Each path is a new rotation, seen through one point. The rows after it are directions, each followed by how far the rotation turns it, in degrees per step (0 if it stays put).
Each turn is a multiple of 5 degrees from 10 to 175, or 0.
Each row of a path follows its step; steps can be skipped.
path 1
step 2:  0.77  0.31 -1.15 -0.05  0.86  0.51 -1.69 -1.19 -0.01 -2.11  0.01  0.16  1.15  0.38  0.97  3.10 -3.42 -0.22  0.66 -1.24 -0.24 -3.56  0.20  2.19  0.28  0.64  0.36  1.41  0.28  1.93 -2.21  0.30 -0.45  1.89  0.31  0.85  1.99 -2.22  2.23 -0.89  0.51 -1.70 -0.41  1.22
step 10: -0.78  1.81  0.79  2.14 -0.20 -1.89  1.83  0.31  0.35  0.35  0.61  2.00  0.63 -1.82 -1.21  1.22 -0.43  0.75  0.47 -3.28 -0.80 -1.31  0.84  0.46  0.32 -1.22 -2.25 -0.86 -1.15  2.49 -2.47  1.07 -0.98 -0.78  1.71  0.17  0.37 -1.97 -2.03 -0.44  3.23  0.04  1.23 -0.64
step 13:  0.89  1.15  1.58  0.70  0.02 -1.91  0.17  0.20  1.50 -1.18  2.47  0.28  2.21 -2.49 -1.23  1.24 -1.87 -1.98  1.67 -1.48 -0.14 -1.15 -0.33 -0.98  0.55 -1.63 -0.18 -1.44 -0.23  1.59 -1.97  1.14 -1.41 -0.43  3.61 -1.11  1.85 -0.36  0.11 -0.18  2.65 -0.58 -0.60 -1.65
step 16:  1.52  3.42  1.49  1.26  0.40 -3.10  1.51  2.12  0.58  1.17  2.84  0.37  1.99 -1.09 -2.11 -1.54 -0.56  0.32  1.03 -0.88 -1.22 -0.53  0.17  1.50 -0.28 -0.21  0.34 -0.26 -0.43  1.73 -2.45  0.49 -0.55  0.34  2.08  1.06  2.04  1.02  1.08 -0.24  1.24  1.10 -0.69 -1.15
step 18:  1.67  1.53  0.37  1.45 -0.27 -3.34 -0.47  0.58  0.08 -1.60  0.74 -1.19  1.95  1.42 -0.43  0.60 -2.54 -2.84  1.37 -0.67  0.70 -2.41  1.31  0.18 -0.90 -3.38  0.42  0.48  1.32 -0.48 -0.15 -0.69 -0.38  1.43 -1.64 -1.89  1.01 -1.49 -1.24 -0.05  0.89  0.77  0.12  2.22
step 30: -0.74  1.03  0.61  1.50 -0.91 -2.79 -0.02 -0.65 -2.75 -0.48 -1.16  0.13  0.13  1.30 -0.81  1.45 -0.05 -0.96  3.76  0.10  0.36 -1.50 -1.16 -0.69  1.09  0.12 -1.05 -2.91  0.05 -0.42 -1.25  0.84  2.67  2.04  0.98 -1.13  2.29 -1.93 -1.14  0.29  0.88 -1.82  0.45  1.66
step 31:  2.77  0.18  1.01  0.99  1.20 -2.80  2.20 -1.87 -1.14  1.33 -0.02  1.11  0.97 -1.34 -0.99  0.02 -0.55  1.92  1.77 -0.38 -0.88 -2.85 -1.40 -1.82  0.75  1.00  0.01 -0.70 -0.01 -0.56 -0.21 -0.57 -1.96  0.37  1.24 -0.20  3.01  0.76 -0.55 -2.01  2.26 -0.76 -2.38  0.41
step 32:  2.91 -0.44 -1.33  1.85  1.13 -1.03  2.74 -2.31  0.73  1.39  0.71 -1.42 -1.06  1.61 -1.50 -0.44 -1.46  1.75  1.52  0.03 -0.08 -0.50  1.64  1.09  1.39  0.69  0.09  0.59  0.89  1.16 -3.02  0.77  0.73  1.28  1.78 -0.50  0.93 -2.88  2.67 -0.95  1.06 -0.81 -0.10 -0.86
step 39:  0.89  1.91  1.13 -1.09  0.27 -1.26 -1.82  0.31  1.06  0.69  3.05 -0.15 -0.56  0.09 -0.75 -1.04 -0.37  0.29  3.67 -0.85  0.74 -1.45  0.10  3.34  0.60 -0.99  1.64  0.52 -0.44  0.19 -1.23  1.48 -0.09 -0.68 -1.95 -0.01  1.80  0.77  0.78  0.64  3.34 -1.91  0.04  2.22
Speeds:
-0.25 -0.32 -0.03  0.90 -0.16 -0.65  0.03  0.71 -0.59  0.81 -0.29 -0.23 -0.41 -0.56  0.02  0.47  0.33 -0.44  0.55  0.26  0.18 -0.33 -0.22  0.31  0.09  0.38 -0.27 -0.03  0.20 -0.05  0.76 -0.57  0.41  0.63 -0.43  0.48  0.24  0.56 -0.75  0.19 -0.62  0.52  0.34  0.14
95
 0.17  0.28 -0.32 -0.17  0.18 -0.31 -0.55  0.86 -0.19  0.90  0.21  0.28  0.37  0.23 -0.62  0.32 -0.09 -0.50 -0.47  0.04 -0.44 -0.15 -0.61 -0.13 -0.59 -0.99 -0.22  0.36 -0.08 -0.03 -0.01  0.35 -0.77  0.10  0.59 -0.17 -0.84 -0.21  0.02  0.97 -0.31  0.16  0.11 -0.31
10
 0.86  0.28  0.42  0.01 -0.22 -0.13  0.87  0.06  0.59 -0.39 -0.15  0.00 -0.56 -0.03 -0.24 -0.17  0.67  0.55 -0.01  0.10 -0.39 -0.37  0.45  1.15 -0.40 -0.28 -0.04 -0.24  0.04  0.02 -0.43  0.57 -0.04 -0.28 -0.04  0.57 -0.96  0.62 -0.21  0.20 -0.49  0.23  0.43  0.50
65
-0.49 -0.05 -0.49 -0.32 -0.40  0.18 -0.11  0.31 -0.20 -0.30 -0.06  0.24 -0.09  0.33 -0.47  0.37 -0.04  0.30 -0.35 -0.73  0.38  0.31  0.52  0.20 -0.76  0.03  0.66  0.12 -1.37  0.17 -0.29  0.10  0.09  0.71  0.54  0.68  0.80  0.43 -0.24 -0.12 -0.70  0.09 -0.36  0.02
55
 0.06 -0.49  0.60 -0.02 -0.05  0.28 -0.09  0.33 -0.12  0.30  0.21  0.37  0.09 -0.80  0.84 -0.60  0.02  0.04 -0.33 -0.30 -1.30 -0.11  0.75  0.10  0.09  0.46 -0.35  0.22  0.02 -0.16 -0.21  0.00 -0.39  0.55  1.16 -0.70  0.34  0.36 -0.48 -0.14  0.18  0.35 -0.10  0.08
120
 0.68  0.10  0.14  0.25  0.52  0.15 -0.08  0.11  0.01  0.26  0.65 -0.63 -0.05 -0.17 -0.34 -0.55 -0.06  0.32  0.17  0.16  0.57  0.95 -0.14  0.46 -0.20 -0.46  0.32  0.55  0.49 -0.87 -0.52 -0.31  0.01 -0.17  0.01 -0.09  0.59  0.89 -0.63  0.13  0.15 -0.25 -0.37 -1.01
140
-0.10 -0.42  0.16 -0.46  0.28 -0.07 -0.26  0.71 -0.02 -0.02  0.08 -0.05  0.36  1.15 -0.25 -0.46 -0.24 -0.44  0.73 -0.39 -0.04  0.38  0.23 -0.29  0.33  0.14  0.00  0.26  0.23 -0.61  0.05  0.86  0.66 -0.12 -0.11  0.02 -0.24  0.09 -0.96  0.00  0.16 -0.13 -0.07  1.34
120
path 2
step 2: -0.78  0.11  1.44 -0.40 -1.44  1.90 -0.75 -0.32 -0.97 -0.08 -0.31 -0.73  2.14  1.75  0.60 -1.15  0.53 -2.58  1.61 -2.08 -0.95 -0.22 -1.57  0.73 -1.73 -0.66  1.33 -1.40 -0.40  1.75 -2.06  0.53 -0.79 -2.09  1.65 -0.88  2.29 -2.10 -0.94  0.85 -2.36  1.22  1.64  2.09
step 6:  2.06 -2.78 -0.54  0.03  0.76  0.34  0.72  0.26  0.88 -1.78 -0.41  0.61  1.87 -1.46 -0.13  0.01  2.79 -0.65 -0.69 -1.30 -0.09 -2.67 -1.79  1.93  0.10 -0.42 -0.80  1.60 -3.68  1.12  0.24  1.47  0.44 -0.66  2.50  1.71  0.64 -0.63 -0.29 -0.53 -1.57 -0.47 -1.67  1.08
step 7:  0.87 -0.91 -0.05 -0.79  0.00  0.16  0.71 -0.40  1.56  0.54  1.60  2.23  2.77 -0.74 -2.05 -1.89  1.06 -0.62  2.94  0.04 -1.04  0.46 -0.43  0.87  1.23  0.85 -0.37  1.01 -1.74  2.49  0.60  0.97  0.14  0.00  1.49  0.17  1.17 -3.47 -0.17 -2.23  1.40 -2.46  0.39 -1.78
step 17: -1.74  0.94 -1.19 -2.34  1.71  0.53 -0.46  1.49 -1.18 -0.04 -0.89 -1.38 -4.17 -1.60  1.14 -0.77  1.76 -1.66 -1.18 -1.19  0.43 -0.28 -0.84  0.02  1.57 -1.75 -0.11  1.02 -1.45 -0.32  2.26  0.79 -1.23 -2.21 -0.50  0.60 -0.07 -1.80 -1.57  0.18 -0.02  1.33 -2.03 -1.31
step 18: -0.04 -0.24  0.86 -2.04 -0.77  1.38 -1.14 -0.73 -0.06 -2.57  0.95  0.65 -0.16 -0.36  1.12 -1.93  3.04 -2.47 -0.12 -0.67  0.49 -1.05 -1.07  0.09  2.82 -1.44 -1.12  0.09 -1.37  1.58  1.75 -1.48  1.34 -2.58 -0.64 -1.98 -1.21 -0.97 -1.36  0.93 -1.23  1.02  2.48 -0.58
step 20: -0.89 -1.29 -2.52 -2.91 -0.86  1.92  0.17  2.20  1.74 -0.11 -0.80 -0.21  0.81 -2.39 -0.17  0.99 -0.38  0.25  1.19 -1.61 -1.22  1.18  0.17  0.31  1.08  0.67  1.93 -1.36  1.61  0.57 -0.14  3.05  0.57 -0.84 -0.98  1.08 -1.09 -1.38 -2.46  2.38  1.52  1.35 -0.48 -0.55
step 21: -0.38 -1.04 -1.05 -2.05 -1.22  1.67 -0.71  1.94  0.75 -2.00  0.36  0.46 -0.19  2.87  0.47 -0.56 -0.26 -0.13  1.37 -0.93  1.39  1.24 -0.23  0.93 -1.16  0.98 -0.70  2.31  1.88 -1.10  1.60  2.34 -0.14 -1.03  0.56 -2.67 -0.59 -1.91 -2.32  0.89  0.75  3.16  0.71  0.19
step 22:  0.70 -2.61 -2.22 -0.22 -1.09  1.82 -0.17  1.25 -1.01 -0.94 -0.99 -0.88 -0.58  2.17 -2.49 -0.70 -1.10 -2.70  0.23 -0.60  0.88 -0.36 -1.80  2.45  0.70 -0.18 -0.08  1.30 -2.22 -0.36  2.24  0.46  0.00  1.21  0.41 -2.19 -1.42  0.39  0.66  1.15 -0.46  0.71 -0.96  2.88
step 30: -0.36  1.00  0.54 -0.22 -0.23  0.82  0.61  0.76 -1.13  0.19  0.45 -1.89  0.41  2.27 -0.86 -1.24  1.75 -1.49  0.61  1.65  1.30 -1.19 -2.07  2.56  0.80 -0.68 -1.11 -1.52  0.46  0.63  2.41  1.26 -0.10 -1.79  0.26  2.54  0.79  0.30 -0.13  1.36 -2.94 -3.84  1.06  0.35
Speeds:
-0.97  0.55 -0.58 -0.20  0.34 -0.12 -0.67 -0.89 -0.08  0.40 -0.48 -0.50  0.24 -0.10  1.22 -0.61 -0.31 -0.30  0.13  0.32  0.14 -0.13  0.58 -0.44  0.47  0.21 -0.57 -0.16  0.20  0.61  0.62  0.12  0.05  0.15  0.19  0.20  0.10  0.63 -0.31  0.24 -0.23  0.19 -0.12  0.19
20
-0.29  0.06 -0.18  0.34  0.64  0.65 -0.17 -0.84  0.32  0.07 -0.24 -0.03 -0.65  0.47 -0.21  0.32 -0.57 -0.03  0.19 -0.03  0.18  0.20 -0.42 -0.69 -0.53 -0.26  0.26  0.93  0.48  0.17 -0.51  0.74  0.59  0.43 -0.38 -0.30 -0.32 -0.82  0.54  0.66 -0.12 -0.01 -0.16  0.41
60
 0.02 -0.97 -0.65 -0.21 -0.10 -0.23  0.05  0.07  0.20 -0.21 -0.08 -0.35 -0.86 -0.66 -0.27  0.74  0.36 -0.11  0.58 -0.19 -0.01  0.13  0.86 -0.36  0.05 -0.39 -0.17 -0.13  0.10  0.23 -0.39 -0.09  0.37 -0.42  0.63 -0.37  0.42  0.61  0.24  0.47 -0.52 -0.43 -0.97 -0.52
130
 0.48 -0.48  0.36  0.25  0.03  0.76 -0.09  0.58 -0.16  0.27 -0.83  0.60  0.41  0.84  0.12  0.06 -0.26  0.30 -0.03 -0.10 -0.39  0.08  0.73  0.57 -0.27  0.06  0.12 -0.43  1.02  0.27  0.66  0.39 -0.28 -0.53 -0.37 -0.26 -0.14  0.45  0.00  0.52 -0.56 -0.26 -0.36  0.56
40
-0.02 -0.36  0.63  0.01  0.39  0.51  0.08 -0.66 -0.33  0.24  0.22 -0.44 -0.05  0.05  0.77  0.10  0.07 -0.57 -0.11 -0.57 -0.21 -0.22 -0.84  0.50  0.19 -1.00  0.17  0.01  0.57 -0.28 -0.24 -0.28 -0.43 -0.52 -0.25  0.25  0.61  0.16 -0.53  0.72  0.45 -0.25  0.06 -0.93
25
-0.16 -0.57 -0.69  0.02  0.87  0.07 -0.02  0.04 -0.51  0.29 -0.06  0.18  0.05  0.09  0.32  0.58  0.37  0.29 -0.30 -0.07 -1.39 -0.27  0.31 -0.35  0.69 -0.08 -0.53  0.09 -0.32 -0.44 -0.05  0.41 -0.40 -0.37  0.37 -0.53 -0.16 -0.57  0.40 -0.26  0.27 -0.02  1.04  0.14
10
 0.05  0.28 -0.09  0.43  0.69  0.28  0.57  0.00  0.68 -0.39  0.09  0.16  0.07 -0.03  0.34 -0.30  0.85  0.17  0.35 -0.64 -0.24  0.14 -0.47 -0.35 -0.32 -0.45 -0.86 -0.93 -0.32  0.26  0.56 -0.19  0.98 -0.34 -0.75  0.46 -0.11 -0.07  0.32 -0.42 -0.03 -0.55 -0.20  0.20
60
-0.31  0.32  0.72  0.20  0.22 -0.01 -0.51 -0.18  0.31  1.10 -0.04  0.75 -1.05 -0.56 -0.70 -0.67  0.77 -0.09 -0.45  0.16 -0.34 -0.05 -0.13  0.13  0.02 -0.31  0.06 -0.35 -0.06  0.38  0.12  0.15 -0.21  0.24  0.04 -0.89  0.90  0.11 -0.10 -0.20  0.07  0.20 -0.16  0.39
45
